In the rows, 128 means zero.
The rows of Z fall into a few groups, which share some directions, and each row is roughly a mix of its group's hidden directions.
Z, 124 rows:
[[149 164 115  78 109  79  95 119 151 104 127 121 121 148  81 179 138 148
  159]
 [171 139  97 145 107 140 137  88 120 103  97 162 127 168  97 172 159 166
  160]
 [101  84  97 100 121  87  87 155 175 129 130  90 131  83 103 108 144 145
  150]
 [115 154 118 153 118 188 128 101  75 112  87 132  98 150  92 161 155 153
  108]
 [126 121 137 188 118 206 131 131  71 110 114 149 139 152 133 135 131 134
   91]
 [116 140 114 142 120 158 185 102 126 138  55 165 114 112 124 140 144 180
  111]
 [140  99 128 161  95 158  68 147  97  81 130 133 159 143  87 155 147 155
  111]
 [ 82 131 119 157 116 204 157 126  99 138  86 149 109 128 115 117 142 151
   83]
 [112  87 130 177 141 180 165 136 112 152 140 142 140 128 172  72 124 102
  104]
 [110 135 108 107 121 114 181 102 152 140  57 153 120  90 114 135 142 179
  109]
 [122 139 115 161 116 183 123 104  74 103  84 131 108 145  97 166 158 161
  106]
 [181 109 113 177 126 140 100 122  78  87 143 120 179 140 134 165 151 114
  116]
 [ 72  96 129 142 130 154 121 183 152 151 120 104 131  78 145  71 121 131
  110]
 [ 94  86 157 170 154 164 142 137  98 153 130 121 120  92 166  79 113 112
   94]
 [159 177 153 165 120 170 125 152 129 126  93 167 121 133 156 163  97 163
  167]
 [159 139 138 107 122  81  80 160 177 117 162 111 134 145 126 129 111 122
  194]
 [146 126 140  92 142  69 140 140 184 157 164 139 134 113 163 109  96 105
  169]
 [149 147 148 182 115 198 153 134 102 125 119 184 142 167 149 132 115 136
  119]
 [165 103 153 124 132  92 112 149 159 125 194 138 157 159 155 103 100  93
  161]
 [138 152  94 128 125 151 163  65 112 136  91 161  86 152 104 161 154 154
  150]
 [136  93  80 144 111 143 198 103 156 133  96 170 149 143 128  99 155 151
  127]
 [144 119 110  91 130  68 169 123 193 154 151 147 153 123 147  94 122 110
  152]
 [134 106 162 177 128 158  80 189 105  99 145 103 165 126 155 117 108 117
  112]
 [ 87 116 116  89 153  90  96 119 129 141 138  55  85  97 109 113 144 111
  135]
 [109 187 152 103 107 146 153 108 123 137  91 180 104 135  94 162 120 164
   98]
 [164  82 106 162 122 115  74 165 136  95 128 103 173  99 140 148 139 147
  158]
 [ 61 126 145 117 144 145 121 140  94 142 128  87 113  88 123 109 127 106
   58]
 [131 183 139 127 108 161 150 112 132 131  77 176  94 150 106 160 126 178
  145]
 [136 146 134 103 155  98 175  56  88 149 138 148 118 115 133 152 128  95
   87]
 [175 177 157 139 131 133 138  87  77 103 125 155 130 169 127 183 121 124
  117]
 [149 119 107  76 135  39 115 114 165 121 138  98 139 100 119 143 134 125
  155]
 [157 121 139  95 143  56  90 138 163 124 169  97 134 121 139 130 111 106
  176]
 [ 91  85  88  99 126  97 108 159 182 141 130  90 125  87 117  92 140 136
  149]
 [152 133 155 103 145  80  83 130 120 117 196  97 134 146 133 137 106  76
  143]
 [ 83  93 150 159 153 160 145 145 111 158 120 116 118  79 167  79 113 118
   94]
 [149 148 165 169 153 161 165  91  65 132 116 152 121 135 165 147 112 115
   97]
 [107  87 120 150 155 133 161 141 141 162 141 111 143  90 178  62 123  94
  117]
 [146 120  96  86 113  67 156 114 197 132 109 145 141 125 110 123 143 155
  162]
 [150 136 177 153 124 137 112 189 158 130 150 150 155 137 175 109  77 124
  155]
 [104 169 121 128 130 172 136  84  77 131  96 131  78 139  93 165 149 142
  106]
 [160 140 152 135 106 127  61 179 146  99 166 128 149 164 123 144 107 126
  170]
 [139 151 111  66 128  62 141  97 179 148 132 139 106 126 105 138 132 134
  170]
 [ 79 148 104 129 125 166 145 116 111 138  63 118  93  94 101 139 154 166
   98]
 [131  85 107 104 133  71 145 141 186 143 157 114 161 113 148  78 128 104
  143]
 [106  80 123 138 146 127  85 125  84 116 171  66 125 128 117 107 150  87
  102]
 [176 149 143 156 114 150 170 103 105 113 113 195 162 160 143 159 117 140
  110]
 [135  81 152 191 149 161 132 144 107 139 150 129 146 118 180  79 114 101
  125]
 [107  69 135 179 145 166 134 136  89 138 139 126 146  93 160  92 125 110
   84]
 [158 154 157  86 147  73 126  98 128 131 181 123 113 162 135 137 103  82
  153]
 [129 144 170 118 146 111  74 160 131 134 188  93 112 142 144 114  96  83
  158]
 [114 170 111 134 127 155 136 101  85 118  67 121 112 100 103 179 152 156
   94]
 [127 136 138  61 145  41 146  93 158 140 140 112 115 114 117 125 122 113
  131]
 [107 190 140 112 117 163 154  95 109 144  96 170  84 146  95 157 128 153
  112]
 [175 138 129 166 120 165 158  94  94 109 136 166 141 201 132 142 137 117
  132]
 [128 162 172 160 136 179  81 140  71 115 127 126  93 136 132 170 104 137
  131]
 [ 90  57 115 133 157 116 133 120 115 147 140  91 123  75 148  86 136 108
   99]
 [153 140 111  78 112  58 140 119 195 130 123 143 144 130 108 133 136 147
  165]
 [180 166 177 148 137 127 111 114  76 105 153 143 146 155 144 175 105 105
  117]
 [ 90 149 155  76 145  81 109 144 143 153 144 100 122  65 125 122 106 106
   98]
 [117  89 118 130 165 115 108 133 127 150 176  77 104 110 163  90 117  79
  160]
 [165 192 180 115 153  98 145  89 100 133 136 141 110 142 146 164 100 105
  130]
 [ 73  98 134  96 149  97 110 146 153 156 129  85  90  71 132  94 116 130
  132]
 [130 136 158 116 142 111  73 164 140 133 192  94 116 143 142 110  98  84
  162]
 [181 123 157 163 120 132  78 161 126 101 169 135 155 168 145 136 107 117
  173]
 [131 152 160  90 122  86 124 158 198 151 149 150 121 126 138 103  90 130
  172]
 [ 95 145 168 168 139 196 110 154  74 131 119 118 103 119 148 132 104 124
   95]
 [122 177 125  66 135  82 140  96 163 156 122 135  81 121 104 149 126 136
  162]
 [122  90 161 192 149 175 133 139  84 135 135 131 138 112 174  94 113 110
  100]
 [130 172 118  73 122  86 154  97 169 145  97 150  98 122 100 157 133 160
  154]
 [ 82  89  92 131 110 146 120 182 179 144 115 115 140  92 124  77 140 148
  132]
 [130 160 184 104 140 103 111 164 152 152 176 139 133 117 162 119  74  93
  134]
 [ 93  73  72 144 127 151 166 114 129 139  90 120 133  94 122  97 167 149
  102]
 [151 134 137 183 113 188 120 127  73  97 110 155 148 156 127 165 132 145
  102]
 [111 140 134 158 101 193 163 164 155 146 102 187 139 141 140 101 114 156
  120]
 [143 163 144 125 143 138 184  61  84 143 124 170 108 155 133 151 125 113
  100]
 [115 140 151 179 117 214 140 143  91 130 125 165 127 160 139 116 117 127
  101]
 [ 94  80  95  92 125  94 107 142 181 140 134  97 101 109 108  94 140 143
  167]
 [ 96 163 122  68 133  81 135 146 186 157 117 103 102  91 126 117 115 131
  149]
 [106 143 106 153 116 183 159 107  89 125  75 144 128 119 106 145 158 153
   75]
 [109 101 111  69 133  55 120 126 170 138 161  95 133 111 111 100 135 105
  129]
 [141 174 136 154  95 182 128 176 158 123 105 168 136 167 132 133 114 159
  160]
 [ 86 177 143 121 141 162 117 118  92 138  84 107  64 103 112 159 122 149
  118]
 [152 182 165 155 138 152 152 106  71 118 106 150 144 129 146 169 116 120
   82]
 [116 184 118 105 123 137 160  85 107 134  78 144  99 126  95 176 149 155
  101]
 [108 131 120  71 116  71 136 152 203 146 120 132 135  91 120 109 116 146
  139]
 [ 87 105 106 109 114 125 107 186 195 148 130 108 123 105 125  81 125 141
  158]
 [162 127 128  78 140  37 146  81 137 119 148 121 147 126 122 145 132 107
  124]
 [ 96 108 108 181 115 210 125 150 100 124  91 131 125 119 124 119 149 156
  103]
 [125 112 164 170 111 175  75 147  74  94 124 136 140 128 106 153 126 151
   92]
 [110 118 127  82 150  74 139 133 178 164 163 109 117 100 147  87 111  97
  149]
 [144 156 134 164 114 179 171 107  95 120  86 182 144 143 132 155 131 153
   96]
 [ 93 108  93 122 105 136 105 181 182 128  92 105 127  96 111 106 140 172
  154]
 [123 156 183 130 144 128  66 174 111 125 166  91 118 118 147 135  90  97
  133]
 [118 168 179 121 150 128  67 155 101 132 164  92  98 117 138 149  93  98
  135]
 [ 80  86  83 101 119 113 118 156 178 142 115  96 119  91 109  88 148 148
  137]
 [164 110 103  93 130  49 129 124 186 126 136 123 152 112 132 130 132 135
  174]
 [ 96  90 100  86 140  84 105 134 165 144 154  77 100 111 114  94 140 114
  157]
 [136 146 121 167 110 184 170 111  96 119  85 177 147 140 124 151 140 154
   89]
 [137 186 143 129 105 160 139 117 129 122  81 175 103 153 102 168 125 179
  141]
 [171 179 174 140 136 140 140  96  93 121 132 166 108 177 143 168 103 125
  142]
 [164 148 180 159 149 138 125  97  57 112 142 140 135 141 148 163 110 104
   98]
 [156 150 109  88 106  72 144 115 186 121  98 149 139 132 100 151 142 168
  160]
 [143 132 169 178 127 177  72 162  78 100 135 124 128 138 142 157 105 135
  129]
 [152  86 141 175 144 154 153  80 102 131 113 156  86 162 146 115 132 151
  172]
 [115 102 101 113 109 102  73 183 175 110 125  83 145 102 109 119 140 149
  157]
 [126 115 163 185 122 177  86 189 102 100 121 108 151 127 151 121 109 137
  113]
 [160 131 113  84 143  49 135  70 117 111 137 109 137 121 111 166 144 114
  123]
 [ 95  89  84 132 109 134 107 178 177 127  98 103 139  88 119 101 146 165
  146]
 [134 161 119  78 109  79 154 140 201 142 108 161 145 106 124 134 112 152
  145]
 [112 187 134 116 117 159 156  92 103 137  87 166  94 140  95 167 136 155
  103]
 [ 98 107 109  85 150  79  94 113 131 135 149  62  97  96 104 117 147 107
  135]
 [123 176 109  61 113  86 124 107 148 119 111 124 104 138  81 177 137 148
  135]
 [154 127 160 144 140 129  78 147 102 115 197 106 134 165 146 126 106  77
  148]
 [148 153 126 141 102 148 111 107  82  87 112 142 150 159  81 182 157 145
   93]
 [176 136 142 166 107 151  95 174 126 101 160 157 188 150 148 146 106 117
  137]
 [106 196 164  99 137 137 100 112  92 136 122 124  75 122 100 178 115 131
  116]
 [116 106 120 100 119  87  75 183 172 123 165  91 156  98 122 109 118 114
  139]
 [126 147 121  68 115  67 152 137 201 144 120 151 140 106 122 124 113 144
  146]
 [118 199 155 101 128 138 114  99  88 132 118 140  88 133  93 186 123 133
  108]
 [102 136 150  86 145  89  90 155 162 150 164  85  93 116 129 101 104 103
  162]
 [186 156 136 114 121 101 113  97 122 105 153 149 121 190 112 175 124 126
  172]
 [ 99 108  74 120 103 132 115 157 160 121  78 113 141  79 100 136 155 177
  121]
 [156 171 181  97 147  78 102 122 126 131 177 124 120 140 139 146  91  89
  146]
 [106  98 103  92 138  77  85 141 149 128 157  62 125  96 110 111 146 107
  138]]

One row of each group comes first, with its name. Which group is each row after those in?
[138 136  99  86 133  87 176  91 182 163 124 156 101 130 128 116 131 133
 176]	Y
[ 69 132 123  83 148 106 105 118 121 145 134  66  75 101 101 113 139 111
 116]	H
[ 81  76 102 155 127 159 129 167 141 139 108 104 143  80 142  77 141 138
 105]	N

[139 180 124 125 111 156 152  87 106 124  91 174 107 157  94 177 143 160
 121]	Y
[ 74 168 155 110 143 151 107 122  79 140 125  99  89 105 107 146 125 113
  73]	Y
[156 141 186 162 125 155 101 172 113 119 160 162 153 142 166 139  78 118
 130]	Y
[142 102 106 170 126 159 155 125  95 123 146 141 192 122 149 113 145  90
  71]	N
[127 106 103  92 129  77 174 122 187 155 151 135 156 121 140  78 132 100
 130]	Y
